Each row is where one point has got to under a steady rotation. How many ticks took it there?
The counts run from 0 to 422.
[  0  -5  -2 -11 -16  -7   8 -16  -6   8   5 -17  -7  17 -18  -9   3   5
   0   1 -13  -2   4  14 -10 -21  11 -12  11  18   8 -10   2 -15  -2  15
 -18  -7 -10  -8   7   5  -8 -16   5  10   7   7 -15]	407
[-10 -18  -8   6 -18  -9   0 -17  -6   6   3  -5  -2   8  -9 -12   3  -4
   4   0 -10   3   0   8 -15 -26   8 -17  13   4   6 -17  16 -13   2  13
 -13  -7 -10  -3  10  -2  -7 -19  -3  12   0  11 -10]	186
[  3 -11   3  -1 -28 -12  10  -1  -9  -2  -6 -22  -4   1  -4  11   2  -4
  -3   4 -10 -10   6  14   1 -12  -2 -24  -3   0  -9 -20  -1  -3   1  16
 -23 -13   4  -6   2  14  -2 -13   2  12   3   0 -21]	17
[-12  -9  -1  -1 -15  -3   2 -10 -14   5   1 -11  -6  14  -9  -4   4  -3
  -8   3 -13   0   6   7 -15 -26   2 -29   8   9   4  -2   9 -11   0  17
 -20   1 -13 -12  -1   5  -3 -18   0  12   8   3  -8]	389
[  4 -20   5  12 -28 -19  -3  -3  -2  -1   4 -20  -1   4  -1  13  -4  -3
   1  -4 -14  -9   5  11 -12  -9   1 -27  -5   6  -2 -15   6   5   4  10
 -15  -6  -3 -12  -3  10   0 -11  -7  17   5  13  -7]	238
[ -4  -7  12   6 -33 -18   3  -5  -1  -6   2 -11   0   2  -7  10   1   9
  -1  -7 -23  -3  18  11  -9 -11  -4 -19   6  17  -5 -17   6   4  10   8
 -18   7  -1 -12  -8   8   1  -5   0  12  -1   6  -5]	108
[ -6 -13   0   8 -26 -17   1  -2  -6   6  -7 -21  -5   9 -10  11  -4  -5
 -12   9  -6  -7   0  15 -11 -15  -6 -29   4   1  -4 -10   6  -3  -2  12
 -18 -11   0 -13   3  15   0 -16  -1  11  11  -5  -3]	35
[  5  -8  -1   5 -21 -12   6 -12  -2   6  -5 -12  -3   3  -2  -3  -3  -4
  18 -15 -11  -5   4  14  -1 -14   4  -9  12   7  -5 -36  13  -4   5  12
 -18 -14  -3   3   4  -6  -8 -11  -4  10 -11  12  -8]	224
[ -2   0   2  -5 -24  -9  10  -1 -15  -2 -10 -15  -4   6  -3   7   4  -3
  -5   4 -13  -9  12   4  -3 -19  -3 -23   1   1  -3 -15   6 -15  -1  21
 -27  -4  -1  -7  -5  12  -7 -12   9  12   2  -4 -21]	327
[  4   2   3   8 -28  -5   6  -9 -10  -2 -10 -13  -2   4  -2   3  -3  -2
   7  -8 -13  -8  13  12   0 -16  -1  -9   6   5  -3 -32  10  -7   3  17
 -27  -5  -1   4   1   2 -12 -10   9   8 -18   3 -15]	44
[  1  -6   9   4 -29 -17   1 -11   2   0   8  -9  -1   4 -11  -2   2   7
   8 -15 -23  -1  12  17  -8 -12   6  -8   9  24  -1 -26   8   0  10   7
 -17  -1  -8  -4   0  -3  -2 -11  -1  10  -3  13  -3]	157
[  1  -5   6  13 -23  -7   2 -10 -14   2  -1  -7   1   6   1  -1  -5  -3
  12 -10 -14  -5   7  11  -4 -18   4 -11  13   7  -4 -36  13  -1   9   7
 -25  -9   1   4   3  -3 -12 -18   1  14  -9  13  -7]	1
[ -9   2   6  12 -34 -10   6  -7  -4  -2  -9  -4   1   0  -5   4  -2   2
   1 -10 -19  -1  21  14  -7 -17  -3 -11  10   7  -8 -28  16  -3   8  13
 -23  -2  -6  -2  -3   2  -7  -4   2   6 -13   0  -3]	88
[ -7   4   1   0 -30 -17   5 -13   2  12  -8 -12  -6  20 -16  -1  -5   0
   5  -2  -6  -4   5  16 -12 -14  -1  -9  17  16  -2 -26  14  -6   4  22
 -12  -2 -11  -7   3  -3  -5  -8   4   4  -3  -2   8]	95
[ -5 -11   6  -5 -21  -7   3 -12  -2   4   4  -9  -8   8 -18 -10   4   6
  -1  -7 -17   5   6  24  -2 -18   3 -14  17  22  -6 -17   4 -10   6   2
 -18 -15  -3  -9   7   1  -1 -18  -3   7   6   6 -11]	159
[ -1   4   2   3 -20   7   9 -10 -13   4 -13 -11  -9   6  -9   0  -4  -3
  -1  -9 -15  -5  15  17  -1 -17  -3 -16  13   9  -6 -26   8  -9   0  16
 -29  -9  -7   1   3   3 -13  -7   5   3 -14  -1  -9]	68
[-10  -5   1  15 -33 -21   2 -15  -2   5   0 -10  -1  11 -11   3  -5   3
  -4   4  -6   0   9  12 -22 -14  -1 -11  10  13   7 -15  19  -6   1  19
 -12   2 -10  -8   5   6 -11 -11   1   8  -5   4   6]	342
[  5  -8  -1   7 -25  -4   3 -10  -1   8  -3 -19 -14  12 -16   6  -9  -5
  -3  -5  -7  -5   1  25  -5  -8  -1 -12  10  17  -8 -21   2  -3   0   7
 -22 -21  -1  -4   3   9  -4 -11  -1   5  -1   2  -6]	270
[  4 -12   1  -3 -19  -5   3  -8  -9  -3   0 -17  -1   4  -3   0   6  -4
   6  -7 -25  -7  15   1  -9 -20   6 -27  -3   4  -1 -16   4 -10   6  18
 -25  -4 -13  -2  -2   4  -4  -3   3  12  -1  13 -23]	173
[  0   5   7   5 -25 -11   3  -5  -9   2  -9 -13   3   9   1   7  -2   0
   5  -6 -15  -9  18   4  -7 -15  -2 -23   5   1  -8 -25  11  -3   9  23
 -22   4  -8  -4 -10   2  -7  -4   4  12  -8   0  -1]	329
[ -9  -3   2 -11 -27  -1   9 -13  -2   5  -5  -8 -15   9 -21  -7   1   4
  -6  -1 -12   1   8  22  -4 -21  -1 -13  13  19  -4 -14   5 -15  -1  11
 -19 -14  -9 -14   9   4  -3 -11   2   2   2  -3  -5]	116
[  0  -9  -5   2 -13  -7   5 -17 -10   6   0 -12  -2  16  -6  -8  -3  -5
  10  -3  -3  -5  -6  12  -6 -21   9 -10  11   5   5 -24  14 -12  -2  16
 -20 -14  -6   2  12  -3 -14 -20  -1  15  -3  11 -14]	229
[ -7  -1   7   1 -27 -13  10 -12  -5   4   0 -13  -6  16 -17   0  -2   9
  -7   3  -9  -1   3  24  -4 -20   0 -10  16  20  -3 -18   6  -6   3   1
 -16  -8   1 -12   9   7  -8 -20   3  10   4  -1  -4]	338
[-13  -7   0   2 -26  -6   6  -6  -9  -3  -7  -8   1   0  -3   1   8  -4
  -4   3 -19  -1  16   2  -9 -29  -2 -26   3  -2  -4  -9  11 -13   3  22
 -25   2 -13  -6  -1   7  -6  -8   3   9   0   2 -17]	371
[ -1  -4   1   4 -18  -4   2 -15  -6  -1   3  -8   1   7  -4 -12   2   2
  14 -15 -19  -1  10  12  -7 -22   8 -10  15  13   4 -31  14  -8   8   9
 -19  -4  -9   3   9  -9  -8 -14   0  12  -9  14 -12]	180
[  0  -2   8  -9 -22  -5   9  -4  -7  -3  -6 -18 -10   2  -8   5   2   0
  -5  -1 -17 -10  15  12  -5 -16  -4 -28   1   9 -10 -12  -2  -7   2  18
 -30  -5  -5  -9  -5  10   0  -7   4   8   4  -4 -14]	351
[-12  -9   0   2 -24  -6   8  -9 -11   7  -6 -15  -8  11 -14   3   2  -2
  -9  10  -7  -3   8  12 -12 -22  -2 -28   4   3  -1  -2   7 -12  -2  16
 -22  -5  -8 -14   4  14  -4 -14   3   9  10  -5  -8]	345
[-10 -20  -6  -3 -17  -6   2 -17  -6   6  -1 -14 -10   9 -16  -5   4  -6
  -3   3 -12  -1   4  11 -13 -21   5 -26   5   8   2  -4   5 -15   0  17
 -18 -12 -14 -11   8   6  -2 -13  -3   5  11   7 -13]	166
[ -4  -8   2  10 -23 -19  -1  -4  -9   4  -8 -18   1  17   1  14  -4  -4
   7   0  -3 -14   4   2 -14 -15   2 -25   3  -2  -1 -22  16   1   5  25
 -14   2  -4  -5  -3   6  -7 -13   1  17   0   6   2]	280
[ -9  -5  -5   4 -19  -1   7 -13 -12  12  -9 -15 -13  13 -14   0  -5  -5
  -7   4  -2  -4   0  17  -6 -19  -2 -18  10   8  -3 -15   8 -13  -6  13
 -21 -17  -3  -4  10  10 -10 -17   4   8   0  -2  -7]	296
[  0  -5   6   4 -22  -7   0 -11  -4  -1   3  -7   0   8  -6  -7  -5   5
  11 -19 -25  -3  15  12 -11 -18   7 -14  11  20   1 -24  11  -1  12   9
 -20   5 -14   0  -4  -6  -5  -7  -2  11  -5  13  -3]	156
